A single turn carries every row of the set below to another of its rows. Some are shown first; where does it send the rows asked next?
maba: [ 32 -19   9  10  -2   4 -16  10   5   1   3 -13 -11  15   9 -15   1  29
  -6  30  -3 -12  -1  33 -15 -38  25  -4 -17  32 -35  -3  -9   3   6   5
  28  -4 -30  -3  21]
bir: [ 11 -10   7   9 -28   8 -30 -26  -1 -17   5  16  17  17  -6   1  30  20
  -5  18  -8 -41  14  10 -12  -5   3  -7 -15  18 -27  10  17 -14  12  35
  34   5 -20 -19  36]
Pazad: [ 27  11  13  10 -15  19  -9 -10   1   0  -5 -12  23 -21 -12  -3  22  -4
  -2  10 -14 -17   4   0 -16 -29  -2 -13 -21  10  -9 -29   1  -4   9  -6
  44  18 -24 -26  16]
Nuv: [  8   6 -24  17 -20  11  -3 -45   5   5   1  14  18   2  -1  -6   8  12
  -5  12  10 -14   6  -3 -21  27  16  -6 -24   3  -5   5 -28   7   4  -5
  22  12 -12 -10   4]
fared: [ 35 -16  -2  15 -23  25   7  -2  13   7  15  -7   3  -2  -2  15   9   2
  -2  24  -9 -17  21   8   4  -7   7 -21  -4 -14 -12  -4   6  24  10 -20
  42  10   9 -20   8]
Tid: [  9   1  17  11 -19   8 -26  -3   2   8  -2   3 -12 -13   2 -12  15   9
   5  -2 -46  -4   6   1 -18 -32  10 -26 -26  -4  -1   3 -18  13  -4  -5
  19  18 -10  -3  25]
nuz: [  7 -26  -1  20 -31   1 -42  -8   7  22  25  32   4  21   3  -3   2  19
  11   5  -1 -20   3  27  -9 -17  12 -23 -21   7 -13  -8   4   3  17 -10
  28  15   4  -6  -7]
Tuman: [ 17  -1 -22   7 -11   5 -13 -10   8  14   4  22  -7  10 -15 -17 -10   6
  23  -1   2 -17   0  28  -6   5  14 -21 -25  25  -1  -9   9  -2  26  12
  33  27  -5  -1  16]
vur: [ 36   5   8  -1  -4  19 -23 -15 -19  23  11  16  -8  27  -8 -19  41   5
 -14   7  12 -10   9   1 -13 -15  10 -10 -11  20  -5   3   3  18  -1 -12
  14   2   1 -20  31]
Reme: [ 24   5   3  18 -20   7 -24 -27   2   2   7  13  35   3   8  -1  16  41
 -14  32   4   0  15   9 -17 -16   8  -4 -13 -10 -23   4 -43  -6   2  -8
  14  13 -13 -22  12]
refus: [ 36 -13  11   6  -5   3  -2 -15  31   5  -8 -16  27  16   0  18  -1  10
 -10  16   8 -16  29   3   5 -10  10 -16  -4  -1 -15  -3   1  15  -2  21
  10   2  -3 -35   9]
fopun: [ 26 -18   4   7 -34   3 -22  -9  22   9 -18  25  14   5  19   8  20   4
  -7   3   9 -11 -14 -13 -19  -8   7   2 -20   7  -7 -19  -3  11  -7  20
  -8   4  -3 -23  16]
voziz: [ 13  -5  16  24 -20   2  -6 -15 -13   5 -11  -5   2   7  11 -16  -1  14
  -3  46  22 -25  28  13   6 -24  12   1 -14  20 -22   6 -14  11  -1   8
   1  20 -21  -2  33]
tidu: [ 24  -2  -8   6  -6  23 -18  -1 -23  -1   6   7 -11  12  -1 -15  10   7
   5  22   8 -10  12  15 -12  -6  43 -26 -15  16   7 -11 -20  29 -13  -1
   3  13  13 -30  14]
Nuleb: [ -3  13   5   4 -23  11 -16 -18 -12  10  22  13  15  23  -5  -3  25  28
  22  17   4  -3  23   1 -38 -11   7   5  -3  25   0  10  14   1   9  22
  21  30 -12 -25  20]
nop: [ 26 -20  -2   4 -25  13 -11 -16  25  10  -5 -18  -2   1  -2   1  21 -10
 -11   8  -5 -25  -3  17 -11 -14   2   1  10  18  -4 -16  12 -12  -1   3
  11  19  -6 -11  -4]
kive: [ 11 -31 -15  19 -16   4  -5   0  -5  -5   1  -8   6 -13   6  -8 -13  25
  13  26   6 -30  -3  20 -24  -1  35  -5 -19  23 -20   4 -19  19  -3  18
  21  -4 -27 -24   5]
voli: [ 18 -27   4  20 -47   5 -26  -2  -3  -1 -17   4 -12   2   1   0  12  43
  -5   8 -15   2   0   3 -21 -16  18 -22 -27   0   6 -17  -2  -6  -5  18
   5  18 -30 -24  31]
Lilo: [ 48 -25  -3   6 -19   3  -3   7  35  -1  -9   8 -13  28   3  13  15  32
   9  -8   3  -3  22  11 -21  -4  19 -23 -21  15 -15  -6   4   9  13  10
   6  10  -5 -32  20]
dava: [ 29  -3  -4  17 -37  11  -4  -5 -11  16   3   9  18   4  11 -21  15  21
  15  47  19 -17   3  16 -19 -14  15   2 -37  -7 -15   8  -1   0   3 -24
  13  20   0   2   5]
nonek: [ 32 -21   8  10 -13  12  -1   6   0  -6  -1  -1  16  -2  12   0   0  20
  -4   3 -29 -34  22   8 -18   0  -4 -40 -28  -4  -1  13   3  10  20  -6
  41   6 -24 -14  27]
duman: [ 15  12  -8 -18  -8  13 -12 -20  -1 -22 -14  10  21   9 -20 -13  11  15
  10  25 -15 -20  16  18 -10  -6  34  -8 -28  15 -10   2   1   2   1  28
  19  15  -6 -28  44]
Dedu: [ 13  -3  -7  15 -20  10 -18 -15  -2   2  -3  12  -8  29   1 -10  14  12
   7   6  19 -23  35  13 -28 -49  22   4 -27  35 -11  -2  10  34   4  -1
  17  16  -9 -13  27]
balo: [  8   2  12  16 -22  12 -18 -11   3  -7   7  18  24  24  26 -10  -4  19
  24  24  -5 -27   5  18 -38 -11   8 -21 -24  28  -3  15   8 -23   2  -1
  23  16 -12   3   0]
sipug: [ 21  -7  17  10 -11  10  -2  -1   6   7   4   6  -1  28   2  -5  14  42
   3  -2 -28   2  12 -15 -19  24   5 -20 -20 -13  -6   1   3  15   8   4
  13  13  -9 -22  33]

Tid turns into voli
Nuleb turns into Dedu
Where do these go?
duman turns into tidu
refus turns into fared
bir turns into vur

A single turn carries every row of the set below to another of its rows. Some are shown first; where does it send the rows asked next?
kura: [-13 -19 -24  14 -33  17  -6 -14  -9 -14  18 -29  16 -12  -6   9  -1 -16]
norib: [-30 -34 -21   0 -20   7 -11  -6  14 -35 -13   3  19 -18 -18  21 -24 -17]
med: [ -5 -12   3   0 -11   0 -18 -15   3 -50 -10   4  -2 -37 -16  -6  -6  -1]
zoza: [ -2 -14 -25  21 -40  11   4  -8  21 -19   4  -9   2 -19  -4   8  13 -15]
kone: [-14 -14   8   7  -3  28  -1   4   2  -9   0  -6  20 -19  11 -13 -26  -3]
moto: [-25 -27 -41  -7 -39 -11 -17  -5  10 -14   0 -12  17 -22  -1  -7 -15 -28]
Gen: [-14  -3 -18  38 -28  -5   6 -16  -3 -10  25   3  19 -19   4 -10  -8 -11]
depi: [-28 -24   9  -6 -15 -14 -10  -3   0  -9  -6 -24  13 -37  -6 -14   0  10]
netu: [-26 -22  -6  24 -26 -11 -28 -26  19 -12 -10   2   7 -36  11 -20 -38 -12]
vupoz: [  0   1  -8  13 -37   7  -3 -37   4 -24  24  -5  18 -15   2  -6   5 -16]
bub: [-15 -11   9  10  -4  31  -4   2  -2 -13  -5  -6  13 -23  -3 -17 -28  -1]
Rubab: [-29 -11 -20  14 -36  -7 -17 -19  17  -4  10   3  20 -18   7 -35 -19 -28]
tazok: [-39 -26 -11   3 -37   6 -14 -11  23 -15   2  12  19 -32  27  19 -21   4]
koge: [-33 -33   4  17 -14  19 -24 -17  11 -24  16   4   0 -20   7   2 -36 -24]
lukan: [-25 -15 -37   8 -44   6  -9  -5  10 -12 -19 -11  13 -26  -6 -24 -14 -10]
zalos: [  3 -12  -5   3 -26  11   8  -3  22 -21  11  -9   0 -18   7  14  -7  15]
femib: [-12  -2 -11  39 -25  -1  -1 -13   0 -16  27   0  15 -11  -2  -3  -1 -20]
vit: [-15 -27  -4  -8  -2 -15   8  -1   9 -27  11  -7  21 -26  -3 -14 -19  13]
tera: [-25 -26 -41   3 -36  -7 -21  -4  11 -22  -5 -11  15 -14   0   3 -11 -32]
Beg: [ -9   3   8   1 -38  -5 -20 -14  17 -11  29  16  21 -39   9   2  -8   2]
zek: [-30 -31   2  19  -4  15 -23 -16   8 -34  13   1   1 -13   7   2 -32 -21]
kam: [-33 -28  -6  16 -19 -18 -15   1 -16 -24  14   3  -4 -42  -2   5 -25  -2]
zibis: [ -2   2 -10   6 -37   0  -6 -34   8 -13  28  -2  24 -24   1 -10   7 -19]
pinu: [-37 -30  -9  16 -18 -15 -24 -11 -13 -27  13  -1  -3 -47  -2   4 -21  -2]
mino: [-19 -43  -3  22 -36  -4  -6 -23  19 -36   2   2   4 -35  19  14 -16   4]
vez: [-12 -18 -25  16 -40   6  -3 -11  20 -17   5 -17  -8 -19 -10   6  13 -18]
zivon: [ -8   4 -26   9 -31 -19 -11 -14   2 -23   2  10  33 -24   5 -22 -12 -18]
Desov: [-30 -24   4   3 -38  12 -25 -30  21 -20   4   8  -9 -53  -2 -10  -8  -1]
Babif: [-11  -6   2  13   0  17 -41 -21  19 -19   8  -9  25 -36   3   2 -11  -8]
fupil: [-30  -7  -4   4  -9  16 -16 -24  27  -5  -9   8  32 -33  17   8 -20 -11]
peseg: [-19 -11 -15  12 -35  -4  -6 -21  11  -7  12   2  29 -15   7 -35 -23 -27]
fepuf: [-27 -20  13  11 -19  10 -39  -3   2 -17  10 -17  18 -39 -16  -2   2   0]
gusor: [-22 -15   6   8 -14  15   1 -13  -2  -1   5 -17  20 -18  -6  28  -6 -16]
safel: [-19  -8  -4 -19 -20   6 -19 -11 -18  -7   9  -7  23 -44  11  13 -22  -5]
bef: [-10 -15   6   1  -8   9 -19 -19  12 -52  -9   6   2 -28 -13  -7  -3  -4]
todi: [-12 -24 -13   0 -14  13 -24  -8  25 -22 -14 -27  -4 -18  -7 -12 -23  -2]
Bikev: [-19 -15  15  27 -26 -16   6 -25 -11  -2  11  -3  18 -34   6  -6 -20  -1]
zap: [-18  -4 -30   5 -36 -21 -12 -20  -3 -29   0   7  29 -26  -2 -25 -12 -12]
Pepu: [-21 -24   2   6 -29   3   9   5  15   3   4   7   2 -51  12 -12 -15   5]
kifot: [-22 -18 -32  15 -40  17 -10 -15  -8 -20  12 -24   8 -15 -10  11  -2 -10]
nopav: [-21 -21 -32   6 -43  12 -11  -7  10 -22 -15 -19  10 -16 -10 -26  -9  -8]
Vid: [-13 -43   3  20 -13  -3  12 -18  14 -40  11   7  19 -27  -7  -3 -21   1]
lon: [-25 -21  -6  -7 -33 -15 -30 -12   5 -34   8  12  27 -38 -21 -17 -24  -5]
pafav: [-21 -15  -6 -16 -24  -2 -14 -12 -14  -4   7  -3  24 -54  15  13 -16  -4]
sug: [  0 -18   1 -16  -7   1   5  -7  13 -28  -3  10  23 -27  15  14 -11 -19]
keme: [ -1 -21  -3 -14  -9  -3  -2 -11  16 -33   2  12  13 -28  15  18 -19 -25]
nenu: [-24 -16   8  -7 -39  16 -25 -32  18 -14   0   4  -6 -51   3  -7  -9  -6]
gosig: [-17 -23   5   6 -26   0  16   3  21  -2  -1  12  -4 -44   9  -9 -17  -2]

gosig turns into kam
Desov turns into zek
zoza turns into Gen
Where do these go?
vit turns into depi
netu turns into norib
moto turns into vez

A single turn carries every row of the set below to another of its rows. Some are shown first; where does it send the rows asked next?
dukos: [ -1  -5  35   0  17 -17   8   2  13 -16  -2 -10 -10   9   8 -12  -1   7
 -18 -13 -14  -2]
rimin: [  7  26   2  12   6 -11  19   5   7 -12   1  -7  18  23 -10 -31 -18 -18
 -15 -10 -16 -14]
vike: [ 27  15  14 -15  -1 -12  -3   2   5  14  -5 -11 -11  27 -19  -2 -28  12
 -22 -10   3 -28]
lifi: [ 10  29  15  -1 -16 -13 -11 -15 -14   6   4  -6 -18  16 -15  -1 -10 -11
   7 -11  -5   0]
ruko: [-14  20  21  -2   1  11   3   7  10   0  -4  -8   8  -7  -8 -26 -28   8
 -29  10  -5  -7]
mit: [ 15   7   6 -22   1  -6 -14   4   6   9 -11  -2 -11  19  -7  -3   4 -40
 -34 -11  -5   5]
ripi: [ 25  17  -7 -22 -12 -11 -10   3 -20   3 -17 -17  13  -2   2  -4   5  11
 -22 -40 -20 -11]
gefun: [ 22  10  -1  -1   3 -25  11  12  18   6 -10  -4  10  20 -30  -5   8  14
 -29  10 -19 -10]
pason: [ 10  -2  -6 -24  14  -4  -4 -16  -2  11 -25   8  12 -12 -12 -10 -16  26
 -28 -12  -5 -13]
pusom: [ 10  -1  14   1  -8 -20  -9  22  -3  -1   7  14  -4  -3 -13  -4 -23  -4
 -27 -25 -22  19]
gotiv: [ 26   8  -1 -25   2  -1  -1  -3 -18   0  11  -4  -6  11 -16  -2  19  -3
 -29 -22   0  20]
Kap: [ 14  10  22  11   1   5  -1   2  -5   6  -5   5  -6 -32 -12  -7  17  -8
  -7 -16 -15  -4]
nefu: [ 17  15  -5  -1   2  -3  13 -15  -3 -12  -6 -21  -3  15  11 -19   9 -29
 -25  -5 -26 -21]
ver: [  8 -10  -4 -12 -19  -7  -1  -9   6   9 -13  -2   2   3  -3  -7 -27 -18
 -43  -9 -38  -2]
niva: [  3  23  11   1 -11  -1   2 -14  22   4 -18  -1  -7   7   2 -14  26 -15
  -7   0 -12 -17]
sedut: [  7  22 -14  -4   2   3  11  10   2  16 -12   5  10 -26  -7  -9  -8 -18
 -33 -37 -10   7]
tukat: [ -3  40   3   2 -21   4  16   3  -4  23 -36  -8   2   8 -10 -14  -5  12
 -20 -10 -18  -4]
pozo: [ 24  22   9   9   1 -17  10 -28   0 -12 -25  -8  -5   4 -15   9 -20   3
 -22  -4   3  -1]
Lesul: [ -2  14 -11 -12  10  22 -15   7  12 -17 -10   1  18  -4 -15 -18  -6   1
 -24 -20 -26 -13]
lona: [ 32   9 -13  12 -12 -15  -7  -6  11  13   5  10  -6  13  12 -17   7   5
 -25 -22 -16  -4]
lis: [ 14  17  15 -18   8  -2   3  -3  -4 -15  -3  20  -8 -23   5 -28 -14 -18
 -39 -10 -10   1]
mumer: [  2   8  -6   6   4  -8  19   0  -3 -11  -2  16 -12   4 -33 -20   0 -17
  -6  -8 -35   5]
rukek: [ 13  -4   8 -12 -29  -5  -3  12 -10   5 -20  17  -4  18   4   2   1  10
 -32 -20 -23   3]
Rom: [ 15  29 -10 -13 -12   0  12  -8  -4  -1 -29   1 -21  -1 -22 -32  13  -4
 -29 -18 -15 -29]
Teg: [ 21   0  -9   6   4 -13   5  -8  -6   8  -7 -10 -11  -7  -2 -13 -40  19
 -19  -6  -6  11]
Zir: [ 13  14   3  -3  18 -12  16  17 -17  -9 -26  -7 -11  37  -5 -16  -4   0
 -18 -10 -16 -19]
zita: [ 26  13   4 -29 -18  -1  -5  -6 -14   7 -35  -5 -11   4 -24  -4   6  -2
 -17 -29   6  -8]
Vomi: [  5   2  26   7  15   4  12 -24  21  13 -10   4   5  -9  -9 -18  -8 -14
 -16  -4  -9 -14]
bek: [  4  21  -7   9  14  -2  28 -11  -4   8  -7 -11   6  -5 -24 -20 -25   4
 -30  12 -11   2]
vagak: [ -3 -14 -13   0   5  12   7   5   3   9 -22 -18   1   9   6 -16   4  -4
 -29 -37 -19   0]
gop: [ 15  22  14 -18   3  21   5 -10 -20   9   0 -38  -9  -6 -11 -21  -7  -1
 -30 -13 -11 -12]
rov: [ 17  22  -4 -12 -16 -16  -2  14 -11 -19 -12 -12  19 -10 -28 -10 -22  -4
 -25  -8   7   1]
tamos: [  9 -12   5  -2  -8  -3  15   0  -8  -5 -29 -32   7   4 -23  -5   6  -8
 -34   5 -22   2]
deta: [ 10  28  -5 -16  -2 -13  -2 -13  20   2  12  -5  -3  14 -13 -23   2   6
 -20 -15  15  17]
Fopa: [  8  30  18 -15   1 -21  -1  -4  -3   2 -16 -31   1  -9  -1   0  15  -4
 -35 -16 -22 -23]
Naz: [  4  15   1 -19   7 -20  11   9 -15  36  -7 -23  13   6 -10  -1   5   0
 -27  -8 -26   5]
leru: [ 16  -8   1 -12  21 -15   3   6   3   9   0  11 -16  16 -26 -11 -11  13
 -27 -23  -3  20]
Koza: [ -1  35   8 -14  -3  -2  -7 -18 -15 -10  -4  10  -4  -2   2 -35   1  19
  -6  -6 -12   1]
dos: [ 16  10  13 -13 -27   6   7   5 -11   9  -7   2 -23  -2  -8 -43 -11   2
 -23 -17   6  -9]
gida: [ -6   9  -5 -19   5   6 -13  23  10   5 -13  -9   3  -2 -24 -12 -23  -2
 -12  -3  -3  19]

ver turns into pozo
dukos turns into gop
Where do these go?
zita turns into pusom
lis turns into tamos
gotiv turns into gida

